Named turns come first, each shown by rows before and after it. Which turns, in which order, take the first row of each pair that follows to the second? Write the first one first, as in the answered first pair.
gopu:
[ -8  12  16   9  14  -6  10  19 -23   3   9] -> [ -4   8   6  -3   7  20   2   2 -33   7 -13]
[ 32 -29 -26   0 -12  -5   2 -11  19   7  15] -> [-15  12  10   6   1 -30   8  25  35  -6   6]
[  6  21  -9  -2  -9  10   4  16 -23  -1 -19] -> [ 26   5 -18   5  -9   3   8  14 -23   3   2]
gazo:
[ 18  15  -2 -15  -5  11 -17   3  39 -14 -22] -> [  9  21 -32   0 -27   0   2  21  22   1 -17]
[ 23  11   4  -2   2  -6  -9   8  37 -17  -5] -> [ 23  12 -21   6 -14  -9   1  19  25  -6  -4]
[  5  14 -16  -6 -15   5  -8   1  10   0 -18] -> [-15  20  -8   1 -14  -6  -1  10   6   3 -13]
naf:
[ 14  -9  -3  10   6 -15  13   5  27  -5  31] -> [ 28   4  -4   2   8  -5   5  13  32 -11  16]
[ -2 -34  -9  33  -3 -18  18  -1 -14   5  33] -> [ 32   6 -36  10 -22   5   4  24  23  -4 -16]
[ -8   2   4 -11   5  22   7  11   9   8  -3] -> [-12  -4  11  -7  12  19   9   6   1   9   6]
Now pairs of rows:
Each pair is two turns apart.
[ 19 -12   2  -7  10  26  -8 -19 -19   3  -4] -> [  5   4 -26   3 -15  16   9   6 -23  14  -8]	gazo, naf
[  1 -15  -7   2   2  -4  -8   2  19   1  28] -> [  6   3 -21   3  -6  -2  -5  22  13   3  16]	naf, gazo
[ -1  10 -13 -11  -8   6   9  25  -1   5  -8] -> [-22   5  15  -8   9  -4   8  18  -3  -1   4]	gazo, naf
[-11 -18  -1   3   2   3   5 -11 -19   0   6] -> [ -4 -21  -1   0   2   7   2 -15 -17  -1   3]	gazo, gazo
[ -1   2  -5   4  -9 -13   9   0  -7  12  10] -> [ -6  18   3  -5  -4  -3   3   4  -9   6 -10]	gopu, naf
[-15   8 -24   8 -15   1   7   9 -24  12 -12] -> [ 18   2 -21  11   1  -1   4  11 -34   8   4]	naf, gopu
[  8  17  22  -1  14  10  -8   8 -13  -4   1] -> [ -9 -12  21  -2   2   3  -9 -20  12  -2  14]	naf, gazo
[-13   2  20   2   9  -7  -1   0  22 -10   7] -> [15 -2 -7 -5 -4  7 -6 -4 29 -7 -3]	naf, gazo
[ -6  -5  21   1  13 -15 -11   5   4 -17   6] -> [ 15 -23   4  -2   7  -4 -14 -11  -3 -11   9]	gopu, gopu
[ 16 -19 -15  11  -1  10  -9 -20 -38   1  16] -> [-29  18  10   1   2  16 -13  -5 -32  -8 -22]	gopu, gopu
[-18  -7  -4  12   3 -11   7  -9 -27   1  -2] -> [ -4 -16  11   5  17  -7  -4 -22 -16  -8   2]	gazo, gopu
[ -8  34  -6 -12  -7  16  -4  22 -12   3 -49] -> [ 47 -19 -33  -5  -8  16  -3  -7 -21  13  -8]	gazo, gopu
[-15  -1  24  -3  15 -18  -6  19   9   6  19] -> [  4  -2   8 -17   2  -3 -16  12  38   2   1]	naf, gazo
[-10  -7 -12  15   5   4   7  -1 -30  14  15] -> [-16  18 -23   7 -12   5   7  18   0  10 -10]	gopu, naf
[ 22 -27 -38   2 -14   9   1 -14 -19   5   3] -> [-45  -4 -11   7 -11  -1   9  -2 -32   4 -12]	gazo, gopu
[ 4  7 26 -5 22  4 -9  0  7 -9  2] -> [  1  11 -15  12  -5  -4  11  21 -14  12   7]	gazo, gazo
[ -1   0   3   7   6   4   6  10 -21   4   1] -> [ 12  -4   5   0  10  13  -2   1 -15   1  -2]	gazo, gazo
[-15 -26 -18   6 -11   6   4 -22 -32  14   6] -> [-39  15 -12   6 -16  -4   9  14 -17   8 -17]	naf, gazo
[  1  -1   8   1  14  13 -13  -8 -26   2  -4] -> [ -8   8  18   7  19  -2  -9   6 -18  -1   3]	gopu, gopu
[-14   0  21  -6   7  -9  -3 -10   8  -3   4] -> [ 10  -1  10  -2   6 -16  -1   1  17  -3  16]	gazo, gopu
[-30   1   8   7   1   7   5  -2 -28   9  -1] -> [  7 -21  12   3  14   6  -5 -18 -13   2  20]	gazo, gopu
[ -3 -16  11  -7   4  20  -7 -18 -12  10 -12] -> [-22   1  31   2  13  -3   0   4  -1   4  -2]	gopu, gopu
[ 10   8   1  -1  10  -3  -9  16 -25   7 -13] -> [-14 -12  22  -1  15 -14 -10  -6  -8   3   0]	naf, gazo
[ -4   1 -28   7 -24  11   2  -2  10   4 -12] -> [-12 -10 -21   6 -21  15   0 -17   1   5 -10]	gazo, gopu
[ -2  -1   5   0  10  -6   1  10  19 -14   2] -> [  3  -1 -16   5  -3  -5   7  16  11  -5   2]	gazo, gazo
[-35   3   7  -3 -14 -18  19  -4   8   2  22] -> [ 30   9 -20 -23 -18  18   1  -7  10  -2  -5]	naf, gopu
[ 38  17  -4  -5  18  31 -12   3 -31   0 -25] -> [ 15 -19 -25  28  -6 -26  19  10  -2  16  38]	gopu, naf
[  7 -13 -11   4  -1   5   4  -2  -2   7   8] -> [ -4 -11  11   2  12   1   0  -6   4  -1   9]	gazo, gazo
[ -5 -16  11  17  -7 -21   9   5   6   3  32] -> [-31  15  23  -2  -8   8  -5   4   1  -4 -20]	gopu, naf
[  5 -12  -8   5 -12 -14   5  10   5   4  14] -> [13 12  2 -5 -2 -2 -6 22  6 -5 -8]	naf, gopu
[ -8  16  11   3  18  -1   1  19 -20 -15  -7] -> [ 19  10 -14   0   6  11  -1  16 -24  -9 -12]	gazo, gazo
[  7  -9   4  -2   9 -16   1   1  14 -10  18] -> [ 11   3 -12 -15  -3  11  -8  -4  10  -8 -16]	gopu, gazo
[-17  21  20  16  10 -11  12  15 -26   1   3] -> [ -3  37  10   6   3  -2   6  26 -11  -2 -18]	naf, naf
[-22 -10  13   3   2   5   6 -10 -27   8  -5] -> [-21 -11  17   9   6  -8  11  -2 -22   8   9]	gopu, gopu
[ 22 -20 -13  -9 -13  13 -10 -22  32   2  13] -> [ 13   5  30  -1  21  -9  -9   6  28 -13  24]	naf, gopu
[ 27  12  13  -3  26   1 -10   8 -25 -12   4] -> [ 16  24   4   3  18  -6  -2  24 -27  -7   0]	gazo, gopu
[ 16  -9  -3   1  -3   9  -5 -16   6   0  -7] -> [  3 -10 -11  13  -9   0   8  -7 -12   9   3]	naf, gazo
[-24  20  13  -6   2 -15  -1  -7  10   0   0] -> [ 20   1   1 -10   5 -10  -8 -18  20  -2  12]	gazo, gopu
[ -3  10   6  10   5 -20  -5   1  -5  -4   1] -> [ -3  10  -4   3  -2  -2 -10  -8 -14   1 -17]	gopu, gazo
[-34  30 -11   6 -15 -14   9  22  -2   2 -10] -> [ 12  10 -10  -5   6  22 -10 -10 -44   2 -15]	gopu, naf
[ 10 -18  14   2  16  -3  -6  -6  -2  -5  22] -> [-30  -5   6   0  -7  -8   0   0  20  -2   3]	gopu, naf
[-18  10   8  16  -5 -14  -2   0   3  -7   9] -> [ -3  -4   9   6  -4  -4 -12 -19  15 -10   8]	gazo, naf
[ -2   8 -11 -13  -2   3  -1  -2 -15  -4   0] -> [  0   0 -10 -11  -1   0   0  -5 -16  -3   8]	gazo, gopu
[  1 -17 -33   1 -16  15  22 -28  -1  27  -7] -> [ -3  34  -8 -10  -3  17  14   7  15   9 -41]	gazo, naf
[ -5  -2  10   1   6  23  -4 -17 -22  -7  -4] -> [-15   2   1   9  -1  16   5  -6 -30  -1  -1]	gazo, gazo
[-25  27  18 -15  -9  25  -3   1  -5  -3 -45] -> [-18 -12 -12  24 -19 -17  30   9 -30  21  24]	gopu, gazo
[ -8  13  10   5  10   0   0  -3 -28   5   5] -> [ 12   2  13   3  17   2  -5 -10 -19   1  13]	gazo, gopu
